0: tensor([48., 43., 61., 44., 42., 47., 43., 38., 57., 73., 46., 75., 48., 53., 41., 48., 60., 32.,
        39., 44., 63., 68., 43.])
1: tensor([44., 42., 38., 41., 52., 43., 86., 47., 72., 66., 60., 34., 48., 53., 44., 34., 42., 60.,
        56., 50., 66., 65., 48.])
2: tensor([40., 37., 65., 47., 37., 51., 12., 23., 47., 48., 53., 88., 43., 49., 16., 30., 66., 28.,
        13., 43., 78., 80., 48.])
3: tensor([43., 31., 63., 48., 50., 57., 45., 36., 41., 32., 45., 42., 44., 36., 55., 66., 69., 68.,
        51., 51., 34., 39., 38.])
4: tensor([40., 36., 63., 68., 21., 58., 0., 12., 20., 51., 21., 99., 47., 61., 0., 72., 51., 26.,
        3., 42., 77., 58., 32.])
5: tensor([26., 42., 38., 29., 40., 43., 90., 58., 76., 76., 51., 38., 53., 51., 45., 21., 45., 47.,
        65., 46., 79., 59., 51.])
6: tensor([42., 44., 47., 51., 52., 59., 58., 52., 43., 44., 31., 44., 56., 50., 28., 56., 34., 72.,
        50., 69., 60., 48., 48.])
7: tensor([33., 38., 34., 41., 55., 50., 42., 80., 71., 64., 39., 37., 46., 51., 75., 57., 72., 58.,
        62., 41., 35., 45., 45.])
8: tensor([68., 69., 59., 65., 52., 62., 22., 79., 28., 20., 63., 45., 52., 50., 80., 81., 40., 38.,
        14., 65., 19., 26., 61.])
9: tensor([67., 60., 55., 64., 57., 60., 34., 67., 36., 29., 62., 44., 52., 48., 76., 75., 47., 52.,
        29., 56., 34., 26., 58.])
10: tensor([43., 43., 46., 46., 36., 48., 19., 52., 35., 40., 54., 39., 51., 49., 57., 50., 56., 46.,
        56., 37., 28., 61., 59.])
11: tensor([45., 41., 42., 43., 41., 49., 13., 50., 60., 45., 56., 39., 60., 53., 61., 55., 57., 44.,
        49., 48., 24., 49., 60.])
12: tensor([77., 65., 70., 75., 64., 63., 52., 41., 16., 25., 34., 59., 48., 53., 47., 85., 64., 53.,
        60., 49., 32., 28., 55.])
13: tensor([69., 67., 70., 72., 54., 62., 30., 74., 30., 19., 71., 43., 58., 46., 73., 76., 47., 42.,
        24., 58., 26., 27., 56.])
14: tensor([47., 44., 51., 43., 30., 53., 17., 39., 40., 43., 48., 32., 51., 42., 53., 54., 61., 39.,
        63., 24., 22., 62., 59.])
15: tensor([45., 44., 53., 56., 34., 57., 30., 37., 32., 31., 45., 41., 58., 50., 46., 55., 56., 52.,
        57., 46., 22., 49., 44.])
16: tensor([40., 42., 21., 35., 62., 46., 85., 63., 84., 70., 43., 41., 58., 59., 55., 48., 29., 58.,
        69., 52., 59., 58., 60.])
17: tensor([51., 53., 50., 44., 50., 36., 65., 58., 63., 64., 70., 56., 35., 45., 47., 24., 42., 39.,
        42., 44., 77., 67., 27.])
18: tensor([36., 42., 39., 44., 48., 46., 50., 47., 59., 60., 65., 35., 59., 54., 44., 51., 42., 42.,
        57., 45., 50., 61., 63.])
19: tensor([42., 39., 36., 30., 49., 45., 93., 60., 64., 70., 50., 46., 49., 51., 59., 29., 40., 45.,
        57., 44., 67., 68., 47.])
20: tensor([47., 62., 67., 53., 47., 49., 36., 49., 55., 45., 56., 58., 42., 40., 30., 34., 48., 51.,
        44., 52., 56., 60., 49.])
21: tensor([30., 38., 28., 38., 62., 50., 52., 89., 85., 73., 34., 37., 44., 53., 81., 58., 77., 61.,
        63., 44., 39., 39., 42.])
22: tensor([42., 33., 69., 58., 50., 62., 42., 36., 32., 24., 41., 50., 35., 36., 55., 72., 80., 82.,
        47., 59., 26., 24., 31.])
23: tensor([39., 52., 28., 42., 44., 47., 45., 42., 57., 56., 50., 47., 54., 56., 57., 39., 50., 45.,
        55., 54., 50., 46., 80.])
24: tensor([78., 76., 68., 75., 53., 61., 26., 72., 27., 19., 67., 42., 58., 48., 77., 81., 44., 49.,
        24., 59., 23., 24., 59.])
25: tensor([33., 48., 45., 44., 57., 39., 55., 52., 62., 70., 62., 42., 66., 66., 52., 48., 48., 41.,
        52., 45., 56., 59., 60.])
26: tensor([48., 52., 51., 59., 63., 58., 69., 46., 39., 39., 36., 41., 55., 52., 42., 64., 34., 71.,
        52., 66., 43., 33., 36.])
27: tensor([49., 60., 39., 47., 54., 44., 39., 46., 44., 43., 47., 49., 56., 54., 67., 44., 43., 41.,
        43., 51., 38., 43., 72.])
28: tensor([67., 66., 73., 71., 54., 63., 31., 74., 30., 19., 73., 44., 58., 46., 72., 75., 47., 40.,
        25., 59., 26., 29., 54.])
29: tensor([48., 75., 67., 66., 49., 56., 30., 47., 40., 34., 45., 67., 38., 38., 19., 42., 36., 64.,
        42., 57., 59., 57., 50.])

tensor([75., 66., 61., 80., 69., 60., 61., 38., 21., 31., 27., 54., 63., 54., 42., 80., 56., 60.,
        72., 50., 35., 19., 40.]) 12 26
tensor([72., 70., 64., 77., 65., 54., 60., 37., 28., 32., 35., 56., 60., 51., 41., 66., 54., 53.,
        67., 48., 42., 25., 44.]) 12 26
tensor([55., 46., 67., 43., 38., 45., 42., 26., 54., 76., 46., 89., 52., 55., 30., 47., 56., 27.,
        31., 47., 73., 76., 43.]) 0 2
tensor([61., 52., 66., 53., 44., 48., 44., 30., 45., 63., 41., 81., 56., 55., 33., 56., 57., 34.,
        39., 47., 63., 62., 44.]) 0 20
tensor([46., 40., 64., 48., 49., 53., 44., 40., 46., 36., 49., 47., 43., 38., 48., 55., 64., 63.,
        49., 52., 42., 46., 40.]) 3 15
tensor([44., 27., 30., 28., 64., 52., 55., 49., 55., 68., 59., 45., 42., 51., 73., 56., 65., 62.,
        61., 53., 44., 37., 50.]) 7 23
tensor([84., 77., 77., 87., 68., 53., 39., 50., 9., 18., 41., 57., 62., 54., 55., 85., 65., 54.,
        50., 53., 28., 15., 53.]) 12 24
tensor([52., 75., 72., 69., 49., 48., 25., 47., 36., 29., 44., 74., 29., 36., 21., 37., 44., 68.,
        33., 65., 63., 60., 37.]) 29 20
tensor([42., 30., 30., 29., 65., 50., 57., 48., 56., 74., 52., 44., 42., 54., 70., 55., 63., 61.,
        62., 49., 46., 39., 47.]) 7 21
tensor([85., 71., 75., 83., 71., 52., 41., 47., 13., 17., 39., 62., 56., 55., 47., 82., 64., 52.,
        56., 48., 31., 14., 48.]) 12 24
tensor([53., 70., 69., 54., 47., 44., 38., 51., 59., 50., 62., 63., 40., 42., 21., 21., 40., 47.,
        44., 52., 68., 67., 53.]) 20 29
tensor([40., 43., 21., 37., 63., 46., 86., 62., 83., 69., 44., 40., 57., 60., 52., 52., 27., 63.,
        70., 54., 58., 54., 60.]) 16 1
tensor([56., 53., 48., 50., 42., 40., 53., 46., 70., 63., 86., 62., 28., 47., 43., 15., 49., 32.,
        37., 34., 87., 72., 24.]) 17 0
tensor([52., 60., 52., 47., 49., 37., 54., 60., 63., 61., 66., 58., 31., 46., 56., 23., 49., 37.,
        44., 41., 66., 63., 30.]) 17 20
